(in the rows, 128 means zero)
One turn moves every row onto another: examples first, then more rows asked:
vefut: [140 127 144 112 165 156 100 141 164 132 164 113 148 120 121 113 104 123
 130 173 107 128 150 122 117 100 120 126 109 118 121  96 135]
Vek: [120 164 122 115 147 149 113 125 115 137 138 102 167 126 134 124 108 142
 135 134 119 131 144 126 125 115 137 105 132 130 106 121 123]
Gagu: [129 156 144 110 130 150 119 124 154 135 165 120 142 138 113 119 101 115
 128 169  95 106 153 126 119  99 117 111 119 141 116 103 111]
vube: [126 124 137  87 154 137 133 121 132 118 178 140 104 124  96 126  99 130
 125 139  93 142 132 139 142 120  93 131 139 113 130 100 121]
beg: [123 127 137  97 149 138 147 131 126 145 165 140 111 113 126 155  98 143
 134 139  77 140 124 138 116 126 103 134 147 134 122  86 127]
Vop: [136 151 145 104 131 151 112 131 151 134 168 115 147 137 123 117 101 115
 134 167 100 106 149 123 122  92 126  94 122 131 122 108 115]
nov: [112 152 116  78 149 114 131 104 125 135 126 121 101 129 152 131 103 132
 128 141  99 138 155 118 149 112 108 122 137 133 129 109 125]
mok: [108 147 120 130 160 132 116 117 135 159 137 119 162 107 150 126 110 137
 138 140 103 137 135 115 117 127 134 111 114 122 111 109 139]
gov: [114 132 129 119 151 144 111 131 128 136 127  98 145 104 140 117  95 139
 131 114 121 127 147 116 121 119 135 121 123 101 120 110 150]
movan: [131 129 134 128 183 142 102 111 159 150 148 127 146 106 130 133 101 122
 133 159 108 148 140 120 121 128  97 118  96 117 114 107 135]
far: [138 142 112 108 159 133 102 129 143 143 152 104 117 114 167 147 117 137
 157 156 112 132 157 147 118 114 115 135 139 152 124 111 124]
Sas: [110 142 129 127 150 129 122 126 124 163 122 111 147 105 154 127  98 138
 136 123  96 130 135 107 122 119 141 114 123 117 118 107 143]
sirap: [114 136 122 120 149 151  99 133 144 126 146  99 156 103 134 116 112 138
 126 133 122 133 147 119 123 121 142 124 120 105 107 111 145]
noged: [126 120 140  87 144 126 125 129 142 131 181 149 108 125 118 131 106 128
 121 143  85 136 132 122 145 124  86 122 146 130 126  81 133]
Nidav: [115 130 140  81 157 142 143 124 140 132 166 132 114 115 101 136  93 134
 120 142 102 126 150 153 134 133  99 122 146 129 123  83 121]
Nokoz: [128 120 130  95 146 125 133 139 144 120 183 134 114 125 131 125 103 145
 126 137  98 133 131 120 127 122  88 122 157 127 125  80 140]
sipeb: [137 128 142 125 161 154 106 135 169 129 166 120 143 124 114 114 105 116
 124 174  99 127 145 123 120  98 111 137 109 129 120  96 127]
Ferab: [123 147 120 125 136 142 113 138 134 143 161 108 155 122 148 115 123 133
 137 141 103 119 127 108 129  99 140 104 113 124 123 112 146]
fute: [131 144 117 107 154 130 104 113 144 128 149  93 106 105 150 139 105 133
 156 157  99 128 157 154 123 123 130 133 143 124 118 124 105]
Sovum: [120 135 132 123 141 139 107 144 110 139 128 113 145 112 139 123 100 126
 128 107  94 129 139 112 140 120 142 114 132 108 118 119 135]
samu: [123 134 141  82 167 124 148 119 137 140 160 122 110 123 115 129  96 150
 125 160 100 133 132 130 134 118  91 123 144 141 116  82 117]
Zole: [112 137 124  76 138 123 127 134 140 126 147 120 102 124 150 123 112 113
 120 141  83 116 158 123 159 107 126 121 142 127 137 101 133]
vovu: [110 133 124  75 162 142 129 136 139 125 131 119 119 127 142 125 105 121
 125 147  98 130 176 136 134 110 124 145 142 134 139  89 134]
Mifez: [122 143 122 127 142 145  96 136 121 138 146 117 154 104 136 134 120 120
 130 121  90 136 128 118 144 129 142 107 120 116 104 127 132]
Kopo: [133 133 111 116 137 132  95 117 147 133 171 117 109 116 160 141 118 120
 162 142  95 132 150 143 127 117 114 131 126 121 139 123 130]
kepel: [120 148 127 118 151 141 125 141 109 144 125  98 154 126 142 118  96 140
 133 122 117 120 147 120 127 110 135 109 134 125 123 112 133]
busa: [131 134 135 131 183 140 108 109 162 141 149 128 137 110 116 125 102 120
 125 163 112 141 145 122 125 126  91 129 101 126 108 103 126]
gufum: [134 166 142 104 122 147 100 114 139 131 155 128 131 127 111 144 103 114
 121 149  99 119 151 121 135 122 104 104 125 138  94 119 107]
tola: [130 132 131  90 160 123 155 131 126 124 169 112 109 125 117 124  98 155
 132 150  99 127 124 129 130 114  98 119 156 132 119  94 117]
Gona: [139 133 111 114 157 130  97 133 146 118 167 106 119 114 152 130 119 120
 153 143 103 123 160 155 146 126 121 123 145 127 131 124 114]
pum: [124 130 143  87 150 134 144 125 132 152 167 145 109 126 117 141 102 136
 130 154  77 137 126 131 124 110  95 133 137 142 128  80 129]
fumup: [135 139 113 114 150 118  94 124 144 137 162 121 119 127 172 130 114 130
 158 155  83 139 148 127 126 116 118 127 148 139 127 119 112]
kug: [121 136 128 121 141 137 114 147 124 147 143 103 144 121 150 114 108 134
 134 121 108 119 131 105 129 101 134 114 121 119 127 107 157]
guka: [130 125 133  95 148 138 146 125 116 116 174 140 111 126 109 135  99 140
 136 129  88 143 129 136 132 122  96 128 151 115 132 108 115]
sis: [138 148 138 117 157 136  98 112 138 156 144 128 129 103 124 155 103 117
 126 144  94 138 131 118 142 138 103  97 108 124  99 123 118]
Vef: [122 132 119  80 164 132 121 121 123 127 128 115  90 112 135 139 111 129
 125 134  96 147 146 125 156 114 112 145 125 116 130 119 136]
ral: [133 150 136 125 154 129 105 109 143 152 149 132 123 108 117 150 108 116
 122 149  96 133 130 116 143 134  91 107 107 136  95 118 116]
vog: [116 128 116  94 171 132 137 124 133 146 135 131 107 123 152 131 113 116
 133 147  87 136 151 130 142 106 113 144 118 129 153 101 145]
gezez: [115 121 134  95 159 134 150 125 144 129 170 129 114 105 122 141  95 137
 127 135 103 126 143 149 122 139  97 124 150 121 128  79 137]
Fel: [134 166 143  99 126 147 100 117 129 142 151 124 141 130 119 147 101 118
 127 149  98 127 148 118 132 117 109  91 129 135  97 124 106]

kug -> Sas
Nokoz -> beg
ral -> Gagu
Now find these:
Nidav -> vube
vefut -> sis
Mifez -> Ferab
Kopo -> fumup
nov -> vovu

